rotation ticks, each row followed by its count of ticks
The counts run from 0 to 549.
[144 117  67 147 135 101  81 126 120 140 155 126  97  91 115 101 112 191
 145 149 141 124  89 133 122  88 145 136 133 100 112 125 137 100 172  70
  86 176 119 143 132 128 115 139 111 174 119  81 114  92 139 120 146 170
 121 113 115 108 148  94 165] => 57
[128 169 158 120 104 110  92 135 150 109 162  95 199 155 122 126 130 162
 167 127 106  97 159 135 139 105  94 129 143 132 138  95 129 117 126 108
 129 122 136 145  74 124 142 127 134 117  60 105 148 166 148  94 161 127
 121  71 103 110 105 134 147] => 283
[ 83 153 134 145 125 123 104 186 107 112 161 115 121 128 138 182 106 135
 140 136 166  92 160 150 114 118 102 124 158 129 112  78 144 104 142 125
 126 153 121 135  83  85 160 117 148 134 113  98 114 158 154 147 180 130
 122  87  84 120 103  73 117] => 124
[118 184 134 118  89 114 120 110 144 119 138 126 147 196 123 155 157 142
 148 105  90  99 127 133 178  89  95 117 146 157 125 128 144 163 154 123
 109 131 136 161 123 151 123 138 161 111  70 101 131 137 182 129 143 149
  57 101  92 161 163 118 135] => 23
[135 154  96 101  87 107 124 136 125 123 156  97 106 135 145 154 109 145
 147 101 106 122 130 136 152  71  70 128 182 118 104  84 138 147 145 127
  94 103  84 165  93  96 157 114 154 132 107  93 159 127 157 133 179 115
 138  88 105 118 134 112  93] => 383
[ 97 142  84 129 110 131 122 156 134 110 143 123  93 151 169 174 123 129
 134 108 116 135  99 151 151 123  89 131 183 130  72  76 163 173 153 145
 116 120 132 152 101 110 164 116 166 140 106 101 119 135 145 153 157 114
 113  94 112 154 173 111 105] => 385
[142 112 140 153 115 112 100 177 108 106 156 126 144 168 156 179 127 153
 203 164 114 112 109 130 148 138 119 147 161 109 139 123 124  98 143  97
 143 158 113 171 120 121 125 156 104 117 113  97 118 185 141 115 125 151
 100 137 109 143 156 122  88] => 476
[123 159  77 137 116 129  94 109 164 152 150 137 110 131 183 117 127 132
 148 111 116 151  84  98 106  90 103 125 172  93  92 130 135 155 155  65
 134 161 135 102 129 131  67 117 139 121  82  83  88 153 146 144 112 143
  83 138 108 172 152 152 151] => 178
[ 89 158  54 146 102 107 103 109 150 117 136  94 140 142 154  70 133 138
 132 120 148 137 139 128 119 107  71 119 180 119 114 126 124 142 125 118
 125 111 138 128  95 124  98 125 152  75  90 105  99 162 192 131 140 123
 102 105 114 181 137 149 132] => 175
[106 156 126  97  85 129 119 122 150 140 168 125 150 140 141 154 152 114
 137  88 142 120 192 127 141  64 102 100 159 142 104 118 157 152 146  75
  91 143 126 143 106 154 117 101 141 117 111  79 122 134 136 130 151 128
  80  74 104 145 139  76 133] => 25
[113 144 103 122 106 140 104 179 152 118 169 107 145 135 116 125 162 138
 136 179 120 110 179 168 151 138 129 111 154 139  85 139 158 131 137 126
  96 149 132 125 156 168 142 132 146 108 127 111  65 134 129 148 149 137
  72  57 142 127 149  55 135] => 149
[147 118  82 140 141  97  77  96 139 158 131 146 133 173 144 144 155 148
 162 102 104 105 145 128 132  90 132 151 157 107 117 177 121 150 119 103
 133 130 149 130  98 156  89 154 131 149  88  93 122 142 172 123 120 158
  94 149 113 138 167  79 117] => 365
[100 178  68 141 117  84 103 100 147 129 147 118 120 122 107 102 112 193
 130 125 142 121 150 139 122  91 107 123 125 110 107 133 136 118 160 116
  99 135 141 120 100 108  89 145 171 144  85 109  92  99 167 162 173 140
  88  77  97 150  94  79 127] => 518
[161 132 146 124  84 110 104 167 145 122 158 110 162 119 127 150 110 159
 170 195  94 122 108 134 173 117 118 106 146 142 145 140 134 106 155 115
  96 158  89 158 161 150 132 172 139  81  95  93  98 132 144 122 141 147
  91  99 121  93 150 106 124] => 145
[ 99 158  85 148  97 102  90 125 153 122 126  87 148 119  91 110 130 151
 115 165  96 129 109 158 146 115  83 130 156 113 104 132 114 129 166 174
 117 137 131 122 109 104 147 108 168 112  80  98 110 131 202 110 163 120
 151 106 108  68  98 107 109] => 259
[119 157  82 110  98 125 126 146 152 103 153 116 103 120 156 170 129 136
 142 113 117 141 137 150 149  97  91 125 202 110  82  61 148 147 155 137
  98 131 111 157 105  94 156 108 165 133 107  86 128 142 151 133 166 112
 124  76 117 131 158 124  90] => 384
[118 151  82 157 112 136 118 159 110 100 141 135 111 157 172 138 120 142
 152 101 138 113 134 150 134 123  57 128 154 139  77  96 171 178 120 127
 109 115 112 150 107 126 153 120 182 126  83 105 119 125 157 172 143 115
 101  85 131 178 172 126 120] => 39
[153 138 131 130 136 109  97  96 156 110 141 116 161 182 134 130 169 134
 127 107  87 110 196 139 136  95 104 149 160  91 100 152 141 120 150 132
 112 127 129 120  89 115 133 113 138  96  63  96 145 121 204 137 112 125
 133 112  80  85 135 133 141] => 98
[ 74 141 101 126 122 127  84 157 165 132 119 113 135 135 141 138 125 133
 121 142 110 169  79 150 101 129 103 136 177  97  86  79 128 168 157 131
 145 176 122 108 107 118 146  96 154 114  82  92  93 141 139 141 123 133
 109 102 100  94 123 141 105] => 262
[ 95 176 112 148 134 150 112 137 173  98 162 118 122 142 151  91 144  99
 110  97 150 132 162 122 110 114  93 117 207  73  85  98 145 106 182  91
 123 144 161 110 119 108 110  83 142 124  90  67 107 153 133 121 121 109
 142 127 100 140 120 120 147] => 447
[151 132  75 124 135  98  91 134 154 118 159 151 154 144 159  94 134 151
 159 138 146 143 169 137  95 158 106 129 161  82 100 174 130 133 113  88
 115 121 153 104 124 150  93 160 131 136  87 102  56 136 130 151 115 126
 102  91 159 169 141 103 114] => 165
[ 86 137 102 184 114 125  91 155 106 130 173 147 129 112 153 105 117 116
 151 173 139 134 118 143 151 114 139 139 147 113 127 158 120 164 158  90
 140 179  95 129 146 140 114  99 146 114  98  94  80 156 133 123 121 113
  86 146 116 153 112 115 118] => 339
[207 122  96 134 120 130 100 153 153 129 166 127 112 146 159 149 119 144
 177 134  91  89 129 117 160 104 101 110 159 112 108 160 133 105 126 122
  89 109 100 120 161 120 129 153 140 137 111 116 127 162 178 149 130 140
 130 117 120 121 167 130 198] => 305
[132 101  97 152 182 121  63 125 156 138 127 111 163 182 164  97 175 141
 163 130 119 131 166 175 113 106 146 156 203  94 119 139 120 133 116 138
 141 119 149 111  90 142 129 106 129 109  97  98 116 154 171  95 105 146
 129 128 114 113 176 143 138] => 90
[132 125 120 124  84 136 113 171 153 111 141  88 165 174 154 124 128 135
 153 115 108 111 155 128 121  99  41 103 167 131 116 121 155 135 131  97
 111  99 110 146 119 116 148 122 138  66 105  90 117 158 200 165 112 147
 125  85 115 122 157 136 170] => 298
[138 137 134 110 129  99  83  87 165 138 151 124 165 178 107 129 156 142
 144 105  65 125 177 139 159  91 168 162 155 103  92 133 109 136 160 129
 120 115 112 134 103 124  97 133 126 151  95 131 110 131 154 140 137 143
  85  78  93 158 140  84 134] => 357
[126 164 120 147  99 102 103 157 130  92 164 128 132 122  93 180 121 160
 142 166 111  88 101 137 159 167 120 126 132 113 116 120 135  80 187 106
 104 174 150 157 124 133 124 165 138 148 124  80 113 151 135 117 160 138
 111 101 101 110 144  35 133] => 133
[145 174 102 135  78 137 105 137 114 137 156 137 111 146 168 124  89 123
 167 103 115  85 100 119 144  88  91 129 143 147 103 126 156 166 129  79
 112 139 113 157 145 158 114 127 174 180  82  94 156 153 117 125 143 112
 101 124 108 140 161 101 153] => 32
[154 141 151 143 163 126  73 127 144 131 166 155 142 165 175 120 133 144
 174 110 136 111 146 138 102  95 147 151 172  91 114 132 138 123 145  78
 133 164 137 125 137 135 100 106 123 123  44  74 130 123 119  92 100 124
 115 172  95 102 144 115 140] => 93
[153 153 129 106  58  92 118  97 139 140 158 104 160 144 107 114 141 156
 177 109  80 102 129 122 170  77 126 140 174 126 134 152 114 128 129  89
 109 114 117 154 114 154 101 159 134 132  89  90 148 179 155  75 152 134
  98 107 100 125 151 100 119] => 21
[118 120  85 156 121 106  86 197 164 120 151 105 126 130 157 197 123 131
 142 131 116 118 151 133  96 147 115 142 153 112  85  85 109 114 135 111
 128 154 139 104  76 122 165 113 113 142 159  90 103 186 147 145 160 162
 122  80 126 115 152  82 138] => 126
[137 137  68 145 138  73  85 128 137 133 120 111 121 155 156 112  84 176
 170 142 110 136 100 131 107 100 106 132 140 115 121 146 116 142 114 115
 122 115  85 127 120 120  94 188 168 117  89 115  99 131 171 138 128 149
  92 132 114 163 135 129 102] => 513
[157 152  38 139 102  81  80  76 138 161 147 117 117  75 119 104 131 181
 151 166  98 114  91 129 161 112 107 146 145 106 113 164 122 143 158 114
 107 155 140 108 123 149  96 134 134 163  88  80  94 128 140  97 153 124
 121 126 141 116 125 105 118] => 527
[128 141  74 147 155  94  46 129 149 139 121 131 107 171 125 111  71 156
 141 148 109 109 105 152  96 106 154 152 144  85  79 135 113 115 125 143
 105 121 110 120 116 128 100 160 174 169 107 111 134 120 159 139 129 159
 129 125 117 104 172  79 151] => 242
[132 115 116 105 107 125  84 152 152 133 145 110 174 141 146 124 151 138
 179 111 131 114 184 137  93 141  83 144 172  94 110 128 149 132 119  47
 120 118 164 140  91 151 121 116  92 126 102  88 115 185 135 117 114 143
 122 105 138 105 151  92 146] => 288
[124 102  77 175 103 112  89 155 152 129 140 110 165 122 160 119 147 123
 131 196 109 167 119 142 164 116 154 136 169 125  95 119  89 158 142 143
 138 169  96 104 118 144 151  96 130  83 121  82  70 177 165 126 138 131
  81 133 121 166 155 165 132] => 337
[139 144  79 150 149  86  68 125 120 129 136 119 112 150 116  88  76 174
 151 155 123  92 118 159 115  88 144 143 141 104  94 155 127  92 124 142
 105 107 125 122 119 105 116 152 183 152  82 112 134 110 173 109 131 142
 142 138 114 108 133  88 132] => 243
[136 157 142 159  93 101  80 177 122 105 143 118 139 146 145 178  65 144
 163 157 115 117  65 123 112 136 113 140 122 113 109  89 106 114 137 103
 133 162 120 144  97 119 140 151 144 137  99  98 135 186 134 104 152 141
 113 131  92 119 115  93 138] => 131
[152 158 114 122 107  74  79  97 115 152 140 114 133 170 144 118 123 158
 152 101 112 101 159 109 153  38 118 152 163 119 126 151 103 136 119  98
 115 123 100 128 105 144  89 135 143 122  64  91 171 145 173  88 148 119
 123 135  87 106 128 114 108] => 367
[ 99 125 110 158 125 131  78 144 138 146 118 134 129 175 158 135 142 114
 133 103 109 118 151 133 107 122  75 168 178  74  90 142 143 164 141  87
 147 129 137 114  95 113 107 109 139 133  80  98 109 153 165 158  90 135
 140 153 115  99 137  85 123] => 103
[112 181 132 146 123 144 111 143 155 119 179 134  96 107 127 141 147 138
 140 120 131  81 137 111 174  79  85 117 170  89 112 136 153  83 210 105
 132 175 141 134 144  74 118 108 137 126  78  74 103 122 149 145 134 118
 122 122  84  99  89 109 137] => 455
[114 107 134 160  95 101  86 146 127 108 145 111 161 173  93 163 135 138
 163 146 101  84 149 143 163 116 120 134 126 130 135 135 119 115 161 119
 106 137 126 166  99 127 140 161 114 118 123 110 118 171 197 146 141 167
  80  95 106 138 143  64 140] => 481
